In the data rows, 128 means zero.
Here are some rows, each followed by its group. Groups can overlap.
[ 89 134  74 155 158 137  88 140 155 105 107  93  73 160 147 145  99 124
  80 107 149 140 133 155 137 112 123 101 142 141 152 149 153 152 146 129
  69 131 151  90 119] A
[122 127 117 132 112  98 113 136 148 105 164 149 141 111  91 116 136 143
 109 134 156 110 129 163 152 132 121 143 123 114 151 119 108 118  90 163
 147 118  99 123 157] B
[147  81 153 134 110 100 155 110 100 158 138 129 142 136 161 151 112 133
 154 139 148 125 141 133 150 154 139 152 109 149 139  78 129 141 103 129
 147  95 122 115 122] C
[118 131 126 144  86 106 127 131 101 140 137 113 132 159 170 149 110 139
 153 110 133  99  85 124 126 145 168 162 141 173 132 131 131 163 155 120
 132 148 146 175 114] D
[153 138 161 120 169 156 134 128  96 141  91 144 118 144 134 125 126 140
 143 113 105 120 142 104 148 127 139  99 136 141  79 142 142 106 149  88
 108 110 157 121 100] B
[118 132 111 132 114  90 113 150 149 104 163 147 142  92  93 111 135 141
 111 125 156 111 140 161 153 132 108 138 125 111 150 118 118 123  94 162
 145 117  96 121 162] B
[151 123 163 101 134 164 146 100 132 130 110 119 155 101 121  90 163 130
 136 127  78 133 149  88  95 126 119 113 137 119 110 130 114 117 138 120
 132 132 165 139 123] B
[159 113 145 113 120 140 117 109 137 133 127 116 168 101 121 101 166 111
 129 142 118 115 152 124 130 142 123 106 139 102 101 104 127 104 129 125
 136 152 127 137 153] C
[130 126 134 138 113 135 112 122 146 137 166 136 137 110 103 126 123 115
 119 144 136 135 155 157 160 124 107 117 105  98 146 107 144 123 117 121
 147 119 100 119 153] C
[158 133 163 117 160 155 126 121  97 152  97 129 127 133 135 124 132 148
 146 139 102 129 135  89 143 132 137 102 154 132  79 137 142 105 149  90
 110 117 153 121  99] B
[134 109 145 120  96 116 104 132 146 150 179 162 126 115  87 121 117 119
 123 146 121 133 155 161 164 126 147 136  89 108 155 117 113 134  84 118
 158 125  92 132 141] C
[146 137 169 122 127 129  98 122 145 157 143 153 125 113  95 101 111 145
 111 149  84 145 149  81 136 104 152 124  97 109 124 149 109 135 113 116
 133  99 109 152 111] E
[100 159 118 106 123 143 112 129 162 164 151 143  98 123  84 140  99 128
 102 111 123 128 114 163 143  85 147 117 101 125 167 163 106 162 131 137
 129 104 107 103 134] E
[158  98 148 128 130 119 126 133 128 107 121 116 156 106 146  95 157 117
 144 145 137 106 165 129 146 150  98 123 137 110  87 103 133  86 141 120
 135 139 126 140 154] F
[161 103 150 119 136 133 123 110 132 146 114 113 154 118 127  97 162 118
 152 154 123 113 152 119 137 143 104 117 138 116  89 110 131  93 140 120
 127 137 129 134 150] C
[148  93 136 102 107  84 160 101  93 138 132 144 149 120 167 140 130 115
 156 146 129 116 142 143 138 151 107 150 134 136 122  91 136 125 109 117
 148 104 125 114 146] C
[ 84 131  79 152 148 122  93 140 167  98  94  90  92 143 157 148 103  84
  82 120 147 141 134 134 131 105 109  97 136 118 148 148 144 126 178 129
  79 128 139  92 110] A
[123 160 123 125 130 142 139 126 111 156 110 145  93 166 143 142 117 146
 140 110 110 116  74  73  79 108 162 141 137 173 126 154 136 166 141 112
 128 145 155 166  96] D
[118 148 130 125  91 117  92 143 157 137 175 162 126 106  85 135 138 103
 105 134 135 137 142 149 157 118 118 125  98 110 157 125 116 137  84 139
 157 121  96 121 156] C
[ 96 122  98 141 174 147 115 137 184  90  77  91  80 131 130 138 130  57
  92 125 129 156 151 136 129  96 130 112 136 106 130 161 120 118 158 149
  83 142 146  91 124] A
[139 122 154 101 143 164 146 100 130 155 116 127 155 110 145  95 148 130
 128 142  83 155 152  88 107 126 143 113 130 119 110 130 114 117 138 120
 130 132 152 131 123] B
[123 163 111 118 114 151 144 136 106 131 107 143 105 159 139 141 121 156
 119 120 104 114  75  98  70 111 160 140 139 170 142 156 134 167 143  99
 124 155 151 165 103] D
[166 107 147 113 140 150 135 135 106 142 118 140 148 122 102 130 165 116
 175 123  96 140 138 118 126 151 134 142 140 137  91 128 113 105 147 109
 142 158 136 155 117] F
[127 121 121 117 139 166 133 124 137 116 130 107 150 112 114 104 192 137
 138 120 124 118  99 118  92 127 117 133 164 128 142 134 123 109 141 151
 123 172 137 156 138] F
[147 139 125 130 118 152 134 113 156 113 142 119 152  94 106  98 152 121
 111 165 136 156 152 150 157 154  96 106 123  86 136 119 109 103 122 145
 136 106  97  96 153] C
[165 100 148 113 138 149 124 132 102 144 118 139 144 142 101 153 144 119
 177 113 112 140 133 121 148 151 137 151 139 140  94 129 112 116 126 102
 128 159 154 166 116] F
[121 163 125 136 137 136 146 139 105 147 116 137 111 165 155 141 117 152
 144 117 109 118  77  95  50 109 162 151 134 173 124 140 130 167 143 108
 126 150 152 152  97] D
[142  94 110 160  92  85 160 153 100 143 140 121 113 150 146 158  98 151
 147 116 167 123 103 148 124 142 125 148 115 141 159  87 164 139 123 147
 146 103 101 137 116] A
[122  99 110 156 118  92 162 145 103 124 159 118 124 146 148 157 106 163
 138 118 169 119  98 144 119 144 119 146 105 142 159  88 147 150 107 148
 165 113  95 137 123] B
[ 78 148  78 140 125 119  96 147 143 105 119 116  81 155 141 146  70 109
  96 136 154 130 113 146 138 101 141 136 136 129 149 162 133 155 131 153
  77 150 123 108 122] E
[166 107 147 113 134 157 135 131 106 142 118 140 137 128 102 122 139 116
 175 123 112 140 132 118 124 154 134 138 140 135  92 127 105 105 135 103
 127 159 148 173 117] F
[153 109 133 112 102 128 147  98 127 138 126 104 157 104 169 107 159 107
 148 143 126 110 146 125 119 131 105 131 141 114 124 117 118 118 125 144
 136 115 123 121 149] B
[148 132 161 128 136 126  92 102 149 166 142 156 105 128  86 110  99 143
 123 134  96 157 138 125 154 101 149 148  89 118 129 134 114 125 109 105
 117  98 104 152 114] E
[112 165 107 110 135 133 107 135 151 133 146 158 111  90  98 115 119 111
  94 128 118 130 123 130 144  99 117 116 109 112 151 155 105 145 104 156
 127 129  94 120 151] E
[138 152 160 130 159 155 152 103  95 139  99 121 122 148 130 142 129 136
 147 137 107 126 146  91 143 129 140 105 123 142  87 132 147 115 147  84
 113 112 153 119  99] B
[153  89 151 116 106  84 160 101  98 132 137 134 149 137 162 140 140 115
 156 146 142 116 138 136 139 151 107 144 119 146 122  91 124 119 110 132
 142 107 125 105 142] C
[112 106 110 160 103  98 160 151 101 143 140 110 117 151 146 159  98 151
 135 116 170 129 100 139 144 142 122 148 109 141 159  77 148 139 121 147
 146 106  92 137 112] A
[150 136 147 125 157 154 151 120  91 142 105 120 114 166 137 146 130 129
 165 131 115 142 125 108 119 142 173 139 147 152  99 142 139 128 153  95
 117 129 166 145  83] D
[149 118 141 106 149 169 143 117 113 128 112 133 148 130 118 106 158 123
 157 121 101 147 140 106 102 143 145 131 149 153  97 134 116 109 167 109
 115 150 166 155 112] D
[138 112 148 122 106 116 126  92 150 132 159 128 151 109 122 118 132 106
 132 154 125 141 167 151 172 117 115 115 122  98 115 101 124 120 117 121
 144 113  97 113 154] F
[120 114 117 124 111  99 133 123 134 101 144 115 151 117 118 134 143 124
 134 131 167 117 125 158 138 149  89 119 130 108 125 100 114  97 108 138
 147 134 116 101 183] F
[161 105 169 123 139 137 144 123 114 133 114 115 149 121 116 120 150 119
 163 124 116 128 154 112 136 146 111 110 138 126  85 113 128  85 158 116
 142 140 146 148 118] F
[148 132 162 128 128 126  91 139 159 159 136 156 105 136  86 120  96 131
 114 138  92 146 148 124 137 101 155 124  96 117 129 155 114 144 108 105
 133  99 104 146 108] E
[102 122 106 158 106 105 143 154 127 110 148 116 141 125 120 132 119 147
 125 129 153 131 110 154 115 141 109 137 116 132 169  97 137 126 109 168
 133 126  74 120 138] B
[116 118 109 140 123 118 136 140 146 104 121 119 147  99 129 120 139 138
 102 129 156 126 130 141 126 150  89 108 137  91 149 104 135 111 121 172
 136 118 105 111 156] F
[128 107 123 119 115  93 134 108 136 101 141 127 154 104 126 139 148 121
 129 130 162 107 141 146 155 162  75 108 139 106 108  98 131  94 116 134
 142 121 119 104 170] F
[ 98 148  84 151 161 133 106 178 150  80  86 130  81 132 162 139 121  94
  89 120 134 139 119 135 114 116 126 125 146 145 128 158 123 138 143 161
  79 147 152 101 121] A
[147  81 147 134 110  89 155 110  95 152 138 113 140 136 175 148 143 132
 154 139 153 125 121 140 153 154 119 152 109 143 139  78 129 131 104 107
 147  95 119 115 122] C
[100 171 118 106 123 129 107 129 163 137 151 143 109 127  99 140  99 128
 102 116 126 129 120 146 142  85 132 136 135 108 179 175  96 162 117 137
 129 104 107 103 136] E
[152 122 131 116 130 139 129 107 143 133 120 107 143  96 126 104 159 126
 108 148 118 106 142 125 120 136  96 124 147  88 112 119 132 112 137 128
 131 129 127 123 157] C
[120 181 126 127 134 133 152 136 106 174 118 144  98 167 159 148  90 149
 147  95 112 116  73  94  78 109 146 148 116 174 144 156 133 167 150 109
 124 153 153 167 112] D
[138 144 159 125 109 118  95 139 159 163 161 164 108 108  87 129  58 138
 116 145 100 156 149 137 172 106 166 146  79 111 142 130 113 149  87 101
 146 101  96 147 116] E
[116 126 128 117 131  99 130 136 136  99 147 123 151 100 119 140 138 136
 126 117 167 117 140 167 144 151  89 128 119 111 122 113 130 112 110 147
 152 127 113 101 164] F
[100 193 107 137 137 146  99 159 129 126 140 133 107 153 124 115 115 140
 102 108 122 106  91 133 115 100 151 128 132 141 152 172 125 171 122 162
 129 135 114 149 100] C
[149 118 141 106 149 169 140 117 105 123 112 133 157 137 101 106 150  96
 163 121 109 147 143 106 127 143 145 131 149 160  97 134 124 109 146 109
 115 160 165 155 112] D
[125  89 112 157 105  96 167 142 100 125 134 116 115 152 151 163 105 148
 149 118 170 122 100 141 115 144 122 138 120 136 149  96 147 140 136 140
 148 107 109 134 119] B
[167 103 160 118 139 137 137 114 123 133 114 138 154 106 122 110 167 120
 157 143  91 127 156 109 136 129 110 100 141 109  82 113 128  88 149 105
 127 139 132 142 139] C
[121 131 107 148 126 115 124 153 157 104 131 109 158 102 135 114 159 141
 105 123 139 115 115 131 108 130  78 116 151 115 133 124 135 120 151 147
 132 145 124 138 129] F
[ 76 157  83 167 144 140  81 138 164 105 114 110  97 147 142 138  87  92
  90 136 141 137 134 139 133  96 125 119 125 117 147 161 134 140 145 142
  79 140 124 105 133] A
Which group is nearest to each row below, going by the distance to the centre of the group?
[127 144 125 139 159 141 119 126 138 145 100 141  91 143 124 126 104 127
  93 148  97 167 157 107 144  76 157 108 100 122 135 152 125 142 129 129
  84  86 128 102  83] >> E
[161 104 155 139 130 125 126 113 131 131 120 120 156 124 127 110 158 118
 141 136 120 116 155 118 136 142 106 114 140 106  99 106 131  84 137 115
 133 138 106 142 149] >> F
Which group is second nearest to each row below, going by the average distance to the group's rows?
[108 134 128 121 106 108 122 127 102 136 138 135 133 163 151 135 102 159
 164 115 127 121  90 125  96 128 163 177 146 178 125 139 131 162 126 104
 126 151 160 163 109] >> B
[123 149 116 103 145 176 140 123 117 118 121 134 140 112  97  96 164 121
 138 119 106 128 110 105  99 124 146 127 156 136 123 140 119 131 129 138
 122 177 147 160 142] >> F
[ 78 140  85 139 158 138  72 137 173  94 113 100  98 144 135 144  94  90
  88 131 131 127 134 135 141  96 131 115 127 105 139 159 135 129 150 147
  83 144 119  97 130] >> E
Which group is nearest to each row below, going by the average distance to the group's rows?
[155  72 153 134 110  89 155 122  95 158 138 111 141 133 161 154 105 132
 160 128 146 125 139 140 159 154 119 144 109 143 145  78 129 145 104 119
 152  95 124 118 122] >> C
[150 143 151 121 122 128 101 134 145 163 160 157 133 118  98 127 146 130
 107 142  91 138 154 127 134 110 144 142  97  97 140 141 113 150 102 134
 154 111 105 158 118] >> E
[145  70 162 117  99  83 160 101  95 138 135 103 151 117 167 139 121 113
 156 147 142 120 155 147 158 148 114 144 114 131 122  90 132 116 109 119
 141 101 119 106 144] >> C
Which group is second nearest to each row below, going by the distance to the group's nearest row?
[ 67 144  77 147 136 134  83 143 147 105 118 125  83 156 142 135  77 106
  89 137 143 130 117 146 138 101 144 135 122 133 149 162 141 154 132 145
  76 150 123 108 122] >> A
[151  99 143 127 130 117 126 124 124 120 122 119 155 110 135 123 154 116
 145 135 143 111 146 129 128 152  92 117 149 111  87 103 142  84 131 121
 136 162 128 144 156] >> C
[108 105 114 135 106 119 118 148 143 104 166 133 144  94  92 120 134 157
 110 124 158 114 113 164 149 136 114 150 121 115 154 115 117 123  90 164
 142 120  93 135 154] >> F
[125 117 121 126 109  88 134 121 136  97 135 130 155  98 115 123 140 124
 123 128 162 117 152 158 153 145  97 115 131  99 131 106 124  94 115 143
 142 135 110  99 165] >> B
[152 119 156 102 126 161 151 100 125 149 113 127 152 103 116 103 141 130
 137 127  88 146 148  87 114 144 141 111 138 131 106 138 116 113 138 109
 123 128 152 130 122] >> D
[128 113 152 126 129 124 158 114 119 158 113 114  98 172 165 160 100 123
 127 116 126 150 130 118 106 141 143 135 101 144 151 123 124 153 121 106
 140  96 154 119  94] >> D
